One turn sends every row of this set to another row. A few are shown first. Where does it send the rows asked after them?
miluk: [-58  -1 -11   7   9  -1  -2  37  16  18 -16   7   6 -16  10  -3  -7  38
  14  17   2  18  22   0  11  15  27 -27 -16  15  -7 -16 -10   0 -12 -15
  -5   3  20 -20  23]
gibu: [  1   4   0 -16   8 -14   0   9   0  -8   7 -18   7 -42  23  -1  -8  23
  -2  -4  -1  10  38  -2  22  -2  -3  -2   4  -6 -34   2 -13  23 -16  -8
  -7  26 -12  29 -21]
pizop: [-30  15  -8  -1   5  10  11  19   0  20 -18 -14  12 -10  37  11  -7  54
   9 -34   3   7  10 -10  -1   3  12  22   3   2 -24  -3  -6  -7  -3 -18
 -38  25 -14  11  42]
mon: [ -3  -1   1  16 -10  -7 -20 -10  -3   7  -8   0  -6  10   0 -10 -14  12
  13  19   3  25 -17  20   5  -4   3   0  21   9 -10 -24 -30   4  10 -15
  -9   2 -16  21  -4]
suk: [ -5  -4   8  22  34  -4  -9  14   8  -7 -11  -2  18  -7  18  -2 -10  18
  13   6   9  18   9   8  36  11 -17   6  -6  -9 -22  -3 -15   1  -2  -4
 -58   2 -10  -1  16]
gopum: [ -4  29   2   8  27  19 -16   4  30  -2 -30 -10  -3 -25   6   3 -24  30
  18   6  -3  -1   4 -13   9  38  21   6  -2   5  -6 -11  16  11   8 -17
 -12   9 -23   5   4]
sif: [-38  13 -13  12  17   0 -10  -8   1  19 -18  -3 -16 -37  16   1 -15 -24
  29  10   0   9   8  26  -2  13 -11  23 -12   3 -20 -23  -8   6  -9  -6
  -9 -10   7   8  14]
Zozod: [-19 -28  22  22  -5   3   8  22  17   7 -21   4 -24 -27  13   1 -27  28
  13  22  -3   8  -4   2 -10  -2  12   7   7  -9 -25 -13 -17  14  20   0
  30  15  15  -3  16]
benu: [-22  14   8  11   2 -17  16  18  -5  -2  -5 -28  -9 -24  -4  16   0  47
   1 -12 -11  33  26   8  -6  19  23 -13   9   2 -37  -1 -20  18 -15  11
 -14  14  15 -15  13]
venor: [-19   4  -1  14 -23 -15  -6   3  12  11 -34   4  14 -34  28  11 -20  30
  20  22  23  12   9  38  -5  -3   1   2  -6  10 -11 -16   9 -18  -1 -26
  17  25 -24  -9  22]
kiv: [-30  -4  19  12 -21  25  -8  -2  13   2 -12  -7  10 -25  -7   0 -13  13
  14  -4 -11  11  15 -13  24  -8   6   9   2  -9 -45 -19 -44  13 -33 -11
 -16  38 -19 -20   7]
gis: [-40  -4   5  30  -6  16   6  10  24   3  20   8  13 -10   9  10   4  29
  11 -29   1  13  -4  27   9  27  -1   7 -17 -27 -55 -15 -20  25  -9 -12
   3  18 -21  -8  17]
por: [-21   5 -13   9   1   4  -2   9  -4  25 -19   6  -8 -25  25  19   2  28
 -23   3 -20  14  -6   8  19   8  -3  -6 -10 -20  18  14 -19  23  -8 -24
  -1 -14   0   4   4]
redi: [-23 -28  10  12   1 -12  -5  14  15  12 -46  -1  -1 -23  31  21   7  22
  -5   6 -17   1  28  19 -12   6 -13  23  -3  19 -17 -19  -4 -12 -33 -24
 -11  -6 -24 -11  18]
tuli: [-33 -26  19   4  24 -11  17   1  -6  -3   6 -12 -30 -25  20  -5 -15   0
   6  -5  18  23  20  48  20   2  22  16   3  -8 -33  -2  -5   3  -7 -19
  -1  10 -12  -6  25]
lodem: [-48  -3   2  -9  -6  -6  12  15   0   3   6  25  18 -25  31 -17  -3  29
   1  -4 -24  -7  26   5 -11  15   6  17 -12  24 -34  -2  -4  -4  21  -9
  10  24   7   5  16]
segip: [-33   6   4  12 -15  17   4  -1  -3 -10  21   8  -9  -9  -8  -1 -16  31
   5 -17   8  -4   9  16  -6  -7  -3  -5   3 -13 -45 -14  -4   9 -21 -16
 -29  30 -29 -27  -5]
nasup: [-42   1  -2  13  10 -29   2   0   6  11 -48   1  14  -1  16  11   2  53
  -6   6   1  11  15  -1  15  16   4   7 -11  10  -2 -13 -13   6 -10 -42
  -6  -7   0 -16 -20]
loz: [-43   1  10  11  30  11 -15   2   7  12 -19   1  -7 -26   4  -7  24  10
  16  10  -8 -10  10   5 -38   1   9  21   9  -1  -1   4  -6  -1 -20 -32
  -1  -1 -10  -1  19]
tidu: [-21   9   6  16  29  -5  -2  -7  20  19 -12  -6  -3 -20  14   4   1  10
   0 -10   6  31   3   9  13  13  52  14   3 -10 -29 -12 -18   2  -3   8
   0  37 -36  27  -2]
marov: [-46   2  16  20  -4 -14  14 -16  16 -14  -7  -7   2 -30  -2  18   0  15
   4 -14 -24  -1  -1   5  40 -13   3  -9  13   6 -47 -27 -23   9   6  -2
   0  21 -25  -8   9]
niros: [-17  -7 -23 -19 -13   7  -7  27 -13  10 -13   1  10 -28  25  16   9  21
  17 -12 -10  22   7  -7  23  14 -12  -8  16  18 -14   4  20  23   0 -13
  -5  -3 -14   0  12]
vukes: [-13 -16   9   2  -5   0  -5   9 -24  -8  -2 -13  23 -15  15  -5  -6  41
   9  -1   7  23  33  34  -5  32  27   5  -1   7 -24 -16 -37  -4  -5 -19
  19  28 -26 -16  14]
nurun: [-50   2  22   2  -8  11  -1   5  11   0  -3 -16   6 -19  10 -12 -15  39
  -4 -19  -4 -14   2  25  32  -7  12  -2 -11 -26 -39 -38 -17  26   3 -21
  11  11 -27  17  15]
vil: [ -4  -3  -1  18  11  -5  13   0   6   8  -5  13  -2 -27   3 -11   7  21
  -5  17  -2  -6 -17 -15  -3  28  -4   8 -13  -5   5   8  15   6 -22 -23
  14   7 -27  12  15]

niros turns into sif
pizop turns into mon
loz turns into nasup
And these:
tuli turns into benu
gis turns into kiv

One turn sends every row of this set to another row. A few are shown first. Where does it send the rows asked after them?
povev: [-11 -16   0  38  10   7  16  -8  -3   0  -7   3 -17  23]
pegok: [-11  26 -13   1   8   9  -9 -20   4 -13  16  14 -21  32]
fufam: [-29  11  30  30   3  -2  -1  -7   3 -14  14   5 -25  18]
gat: [ -7  -7  -9  27  24 -15   5  17  24 -13   5   3 -17  14]
Mosuf: [  6  -2  19 -15  -6   4 -16  16 -17  11 -19  -1  -7 -13]
dopa: [  0  -4  18 -10   0   0 -20  23 -17   4 -21   1  -2 -13]
tam: [  3  -6  10  -5  -2   6 -23  24 -18   8 -22   1  -6 -12]
votip: [ -6   8   1 -10 -15   8 -26  22   8  19   9  -2  -4 -13]
Fipot: [ 10  19   3 -13  26  14  11 -10  -2   6  10   4 -19 -14]
gur: [  9  -2   6 -13  -6   6 -22  22  -9  15 -15  -2 -12 -13]
lilom: [ 16  -1  -5  16  38  16   3  14 -11 -10  -9  14   5  -3]
didor: [-12  -7  24   4 -11  10 -19  16 -16   3 -10  10  17  -5]
lanuk: [ -1   6   7   4  14 -21  16   1  31  -7  14  -3 -18  13]
daz: [ 27  12 -16  -4  27  14   4   9   8   3   9   3 -10  -6]
funi: [-26   5   8  39   5   2 -12   7   7 -11  15   3 -32  19]
lebuf: [ -2  20 -20   7  13   5 -14  -6  10 -20  14  18 -10  35]
ridel: [ -9  15  -6  13  16   4 -12  -8  -1 -29   3  24  -2  37]
zazo: [ -1   6  14   7  34  18  12  -5 -22  -8  -8  13  -4 -11]
divu: [ -4  24   0  -1  11   1  -7 -19   6 -23  12  19  -6  36]
ber: [ 11   5  23  21 -11  -3   0  -5  18  -9  17   1  -7  36]
Gulev: [  5  -4  18  39  -4   0  -5   4   9 -15   7   7   0  38]
feluf: [-17  19   1   8  11   9  -5 -23  -9 -21   6  20  -9  34]
gafu: [  4  -3   4  -8   1   3 -24  28 -11   9 -17  -1 -10 -14]
gonum: [-12  -6  21  19  22 -19  17   3  15 -20  -1   6  -4  16]
dova: [-16  15 -17  18  14  13 -13 -10  -4 -18   6  20 -14  33]
kefe: [ -3  -3  -5   6 -12  13 -30  30   1  15   1   3   3  -8]
neke: [-22  17  14  22  -3  -2  -6  -4  16  -4  24  -2 -36  17]
nisu: [  4   7 -20  14  37  23  -1  11  -7   2   1   7 -18 -12]
Lukaz: [-16  -6   7  13  -5  11 -27  28 -11   6  -8  10   8 -10]
tolu: [ 12   0   0  32  -8   1  -8   8  23  -7  18   1 -12  36]
gopi: [ -5  -6  16  14   1   2  26 -25   3   4   2  -1 -20  21]
nevig: [  6   2  13 -19  -5  -2 -19  21  -9  10 -14  -4  -9 -16]
bav: [  0  -8 -14  22   2   6  13  -8  16  13   9  -6 -32  19]
rala: [-13   5  31 -12 -15   4 -14   9  -8   8  -1   5  12 -11]
Kofe: [  0   8  17 -17 -21   7 -17   9   4  16   7   0   4  -9]
dugo: [ 20  11  17 -10  27   9  16  -8  -6  -8   0   9   5  -4]

dugo turns into zazo
kefe turns into votip
And these:
gopi turns into gonum
divu turns into feluf
tolu turns into neke
tam turns into gafu

One turn sends every row of this set to another row. A few are shown first. Where does it send the rows asked after them?
Pofem: [  0 -17 -11  -5  24  40  -2   8  20 -28  15 -36 -44 -14  -1 -27]
Dokuz: [-23 -39 -22  10   0  21 -14 -11 -13 -30  -9 -16 -38 -29   9 -20]
Tud: [  5  12 -17  14  20   2  17 -23  -3  -1  -6 -28   4 -23  17  -7]
beg: [ -9 -15   2  13  25  24  23  10  11   5  19 -21 -29 -27  24 -29]
ramez: [ 12 -30   1   7  28  37  -7  12   0  -6  15 -15 -37 -17  20 -32]
sar: [ 29  -1 -21   8  22  14 -13 -23 -14 -16 -10 -23  -5 -14  12  -7]
lozu: [  1 -16  -3   7  19  49   7  -5   7 -11  14 -35 -23 -20  24 -45]
nus: [ 20 -27 -11 -10  24   8 -21  -7   1 -28  -8 -34 -36  -3  -1 -17]
Letil: [-20 -26 -21  21  -6  18 -19 -19  -8 -26  -6 -18 -43 -29   9 -16]
Doz: [-10   0  -5 -11  35  -5  15 -14   5  -9  29 -36   6 -11   8 -11]
vefe: [-13   3  -7  13  19  23  28 -12   9   3  11 -36  -6 -29  25 -29]
Voli: [ 23 -19 -11   5  23  42 -20 -12  -9 -21   1 -28 -22 -10  18 -30]
mos: [ 20 -31 -12 -14  25   5 -15 -10  -2 -23 -11 -36 -30  -8  -5 -25]
Bube: [ -4   5 -10  17  26  -2  27   0   5  10   8 -15 -14 -31  20  -4]
lupos: [  8 -17 -10  -8  29 -17 -13 -25  -8  -8  -3 -27  -3  -8   4   0]
nupit: [  8 -20  -9 -11  33 -14 -10 -24  -8  -3  -1 -27   7 -12  -1  -9]
daget: [-35 -24 -15  21   2  11 -18 -30 -15  -7   6  -9 -10 -33  15  -6]
mit: [-21 -31 -20  11  17  10  18  -5 -20 -22  19 -11 -45   6   3   5]
zuvug: [-23 -27 -21  10  19  16  16  -5 -19 -23  29  -7 -38   5   0   6]
mutos: [-24   0 -11  -1  30  33  17   1  23  -8  32 -34 -14 -24   2 -16]
nin: [-34 -24 -23  15   8  13 -13 -24 -20 -13   5  -3  -1 -32  10   1]
lak: [-42 -14 -28  18   5  27   3 -13  -7 -18  12  -7 -12 -41   8  -2]
mano: [  8  -8 -10 -13  32  28   0   3  11 -33  26 -40 -30  -5  -3 -28]
rir: [ 20 -14 -12 -16  29   2  -8  -6   0 -35   8 -38 -28   1  -3 -19]
Luten: [  3 -18 -15  -7  23  34   3   7  16 -28   5 -40 -38 -20  -9 -32]
Befof: [-37 -25 -28  17  -1  35   3  -6  -3 -28   3 -14 -36 -37   7 -15]
kelo: [-38 -14 -21  27   1  30 -10 -21  -7 -13  18 -12 -16 -37   9  -9]
zubi: [-25 -31 -18  11  22  16  13  -8 -21 -18  31  -7 -33   8   3   5]
Rov: [-17  -1 -17  -2  30  36  18   1  21 -11  25 -34 -12 -32  -8 -19]
Zubug: [ 20   0 -18  15  29  -3  -2  -6 -11  -1  -3  -6 -11 -19  10  10]
nid: [-17  -1  -8  -2  32  -1  10 -19   6   5  21 -26  12 -21   5   1]
mudu: [-14  -3 -13  -4  35   8  11 -18   5   2  21 -26  16 -26   0  -5]
tuz: [-13  -1  -7 -10  35  22  14  -1  15 -20  39 -39 -11 -12   3 -23]
zunur: [-23 -37 -15   9  19   4  15  -9 -24 -18  20 -10 -41  10   6   0]
Livi: [-22 -40 -20  10   5   9 -20 -22 -24 -21 -10  -9 -18 -26  12 -10]
Vonon: [  8  -6  -9 -14  33 -17  -2 -18  -5 -20  11 -36  -5  -2   3  -8]
Fet: [-31 -16 -24  27  -4  34 -11 -13  -2 -24   8 -16 -37 -37   5 -15]
Getek: [ 32 -19 -11   9  31  21 -23   0 -14 -11   4  -6 -25 -12  12  -9]
zop: [-23 -30 -16  19  -3   5 -22 -28 -17 -16  -6 -14 -25 -27  14 -12]
madiz: [-26 -36 -13  10  19   7  14 -10 -24 -15  25  -8 -33   8   7   3]

daget turns into kelo
lupos turns into nid
And these:
mos turns into nupit
ramez turns into Getek
vefe turns into lozu
mano turns into rir
madiz turns into zubi
Befof turns into Dokuz

